ruvol: [160 141 143 108  99 129]
Tene: [103  72 126 121 167 102]
logu: [159 104 158  74 101 132]
Rukep: [153 104 158  74 101 103]
safas: [116  94 131 108 154 102]
zudi: [ 91  84 111 137 187 112]
bofu: [117 106 127 128 145 117]
biko: [165 132 158  73  85 108]
vuf: [161 103 168  57  95  96]
Bedul: [133 100 122 155 153 139]
bok: [161 103 168  93 116 109]
shift -1: [106 127 128] : [105 126 127]
shift +1: [158] : [159]
common vuf Rukep:  : [103]
shift -1: [117] : [116]
shift +1: [ 72 126 121] : [ 73 127 122]

logu: [147 128 138 129 116 141 129 118 120 126 125 131 123 142 127 129 114 122
 127 149 130 128 142 134 133 120 128 126 124 136 114 138 126 121 126 128
 145 113 119 144 135 125 126 126 118 127 127 141 126 136 135 124 123 137
 131 127 133 125 133 134]
Bedul: [129 125 124 118 120 127 127 122 111 119 139 121 100 127 129 113 108 127
 127 132 131 126 129 134 127 126 131 128 117 122 136 138 126 130 123 132
 141 126 129 129 147 126 127 137 126 122 119 135 115 128 132 131 133 137
 138 130 132 131 116 125]
Tene: [129 125 124 118 120 127 127 122 111 119 139 121 100 127 129 113 108 127
 127 132 131 126 129 134 131 126 131 128 117 122 136 138 126 130 123 132
 141 126 129 129 147 133 127 137 126 122 119 135 115 128 126 131 133 137
 138 130 132 131 116 125]
bofu: [133 136 130 117 116 134 127 115 115 117 136 125 188 134 123 119 117 127
 127 139 129 122 135 141 130 115 133 126 149 131 134 138 122 122 134 128
 142 114 128 133 151 131 127 135 126 127 121 140 115 131 123 131 118 138
 134 130 133 125 123 128]
biko: [133 136 130 135 116 134 129 115 115 117 136 125 188 134 123 119 117 127
 127 139 129 122 135 141 132 115 133 126 149 131 134 138 122 122 134 128
 142 114 128 133 151 131 126 135 126 127 121 140 116 131 123 131 118 138
 134 130 133 125 123 128]
vuf: [147 129 131 128 127 132 127 115 122 114 121 130 188 134 120 131  98 122
 126 149 125 120 140 136 130 130 128 132 147 129 114 138 122 128 134 128
 145 133 122 144 135 130 123 124 115 128 127 132 126 135 131 126 123 139
 126 127 135 125 133 136]
shift -1: [138] : [137]
shift -1: [113] : [112]
shift +1: [115 128] : [116 129]
which: [129 125 124 118 120 127 127 122 111 119 139 121 100 127 129 113 108 127
 127 132 131 126 129 134 131 126 131 128 117 122 136 138 126 130 123 132
 141 126 129 129 147 133 127 137 126 122 119 135 115 128 126 131 133 137
 138 130 132 131 116 125] : Tene
which: [133 136 130 117 116 134 127 115 115 117 136 125 188 134 123 119 117 127
 127 139 129 122 135 141 130 115 133 126 149 131 134 138 122 122 134 128
 142 114 128 133 151 131 127 135 126 127 121 140 115 131 123 131 118 138
 134 130 133 125 123 128] : bofu

Tene: [128 130 124 124 122]
zudi: [124 123 124 127 171]
safas: [126 127 132 124 160]
bofu: [134 126 125 130  93]
logu: [126 130 126 120 186]
Seviz: [124 127 129 133 153]
Bedul: [127 128 127 128 144]
ruvol: [130 126 128 127 108]
common zudi ruvol:  : [127]
common Tene zudi:  : [124]

safas: [ 98 191 119 123 135]
ruvol: [122 103 128 120 117]
Seviz: [122 103 122 111 123]
shift +1: [120] : [121]
common safas Seviz:  : [123]
shift +1: [128] : [129]
shift -1: [ 98 191] : [ 97 190]
which: [ 98 191 119 123 135] : safas
shift -1: [122 103 128 120] : [121 102 127 119]
which: [122 103 122 111 123] : Seviz

bok: [156 156 179 187]
Seviz: [ 56 157 135  80]
ruvol: [156 154 198 170]
safas: [198 145 123 178]
common bok ruvol:  : [156]
shift -1: [156 154 198] : [155 153 197]
shift +1: [156 179] : [157 180]
shift -1: [ 56 157] : [ 55 156]
shift -1: [179] : [178]

Seviz: [ 95 169 167 151 159  89 162 159 162 166  89 167 161  88  95  87 157 117
  94 170]
vuf: [126 173 175 179 177 110 176 180 180 177  83 175 176  98 119  99 174 176
 118 174]
bok: [168  97  99 116 107 172 104 108 104 100 118  99 150 171 167 172 109 149
 168  96]
ruvol: [143 114 115 126 119 137 117 122 121 118 120 115 117 129 131 132 116 116
 131 115]
Rukep: [ 67 149 144 106 123  76 131 120 127 138 113 144 130  87  69  86 123 144
  70 150]
which: [168  97  99 116 107 172 104 108 104 100 118  99 150 171 167 172 109 149
 168  96] : bok
shift +1: [159] : [160]
shift -1: [127 138 113 144] : [126 137 112 143]
common ruvol Seviz:  : [117]
shift -1: [162 166] : [161 165]

Seviz: [134 126 141 126 127 125]
bok: [124 127 130 126 135 117]
biko: [125 123 137 125 165 129]
zudi: [144 123 137 129 165 129]
Bedul: [139 130 138 127 159 128]
vuf: [118 131 128 131 130 117]
ruvol: [130 128 124 132 113 154]
safas: [111 131 143 127 150 132]
Tene: [124 127 130 119 195 142]
logu: [125 130 129 127 138 139]
Rukep: [135 134 135 128  97 142]
shift +1: [126] : [127]
common logu vuf:  : [130]
common Bedul Seviz:  : [127]
shift +1: [128 131 130] : [129 132 131]
shift -1: [135 134 135] : [134 133 134]
shift -1: [125 123] : [124 122]
shift +1: [144 123 137 129] : [145 124 138 130]

bok: [151 171 117  81 101]
logu: [167 112  98 122 181]
Seviz: [ 90 134 154  93  92]
ruvol: [162 182 127 147 112]
vuf: [ 69 119 157 135  95]
zudi: [153 157 128  75 109]
Tene: [142  99 104  78 149]
Bedul: [159 184 123 130 103]
Rukep: [ 90 134 154 128  83]
biko: [171 178 123 150 122]
shift +1: [90] : [91]
common Rukep zudi:  : [128]
shift +1: [81] : [82]
shift -1: [153 157 128  75] : [152 156 127  74]
shift -1: [167] : [166]

Bedul: [156 145 117 124 145 123 150 140 123 132 117 113 126]
safas: [129 144 117 124 126 123 150 124 140 132 117 113 126]
vuf: [134 116 132 156 141 155 122  78 128 147 125 145 121]
which: [134 116 132 156 141 155 122  78 128 147 125 145 121] : vuf
common safas vuf:  : [132]
shift +1: [126 123] : [127 124]
common vuf safas:  : [132]
which: [156 145 117 124 145 123 150 140 123 132 117 113 126] : Bedul

biko: [ 88 137 146 113 140 155 147 169 166]
vuf: [169  78  87  78 108 155  83  83 156]
bok: [169  78  87  78 108 155  83 180 131]
which: [ 88 137 146 113 140 155 147 169 166] : biko
shift -1: [78] : [77]
shift +1: [169] : [170]

Seviz: [189 152 157  81]
biko: [161 102 162 160]
safas: [153 102 102 113]
ruvol: [161 102 162  95]
vuf: [103 103  85 166]
shift -1: [102] : [101]
which: [161 102 162 160] : biko
common safas ruvol:  : [102]
shift -1: [189] : [188]
common ruvol safas:  : [102]

logu: [126  56  77 163 140]
Seviz: [141 142 146  90 168]
zudi: [189 141 156 105 118]
common Seviz zudi:  : [141]
common zudi Seviz:  : [141]

bofu: [144 134 104  91]
bok: [156 181 141 141]
safas: [117 159  85 112]
Tene: [120 159  85 132]
Rukep: [152 162 133 162]
vuf: [152 134 101 105]
Seviz: [157 134 117  91]
zudi: [112 172 106 122]
logu: [117 159 113 139]
ruvol: [112 172 106 112]
biko: [156 181 139 141]
common bofu vuf:  : [134]
common vuf Seviz:  : [134]

ruvol: [153 135 118 156 131 160 151 168 137 131 112 130 115 148 136  87 113 147
 110 120 118 142 128  96 109 125 139 123 102 127 133]
bofu: [106 162 109 111  76 169 135 140 157 137  88 104 112 111 133 112 102 155
 121 102 114  94  99 118 169 106 109  96 124 133  97]
zudi: [137 155 105 112 151 153  88 125 102 142 158 120 104 118 165 165 116 131
 104 119 133 108 150 129 155 139 121 135  97 135 153]
which: [153 135 118 156 131 160 151 168 137 131 112 130 115 148 136  87 113 147
 110 120 118 142 128  96 109 125 139 123 102 127 133] : ruvol
which: [137 155 105 112 151 153  88 125 102 142 158 120 104 118 165 165 116 131
 104 119 133 108 150 129 155 139 121 135  97 135 153] : zudi
shift -1: [111 133] : [110 132]

logu: [ 85 144  91 172  95]
safas: [ 73 159  87 122 160]
ruvol: [173 159  87 122 122]
Rukep: [126 135 170 172 119]
common Rukep logu:  : [172]
shift -1: [170] : [169]
common logu Rukep:  : [172]

zudi: [135 131 143 129 138 142  94]
logu: [135 131 144 129 144 112 129]
Rukep: [156 189 148 144 153 126  88]
shift +1: [131 144 129] : [132 145 130]
common logu Rukep:  : [144]
shift +1: [148 144] : [149 145]
common Rukep logu:  : [144]
shift -1: [135] : [134]

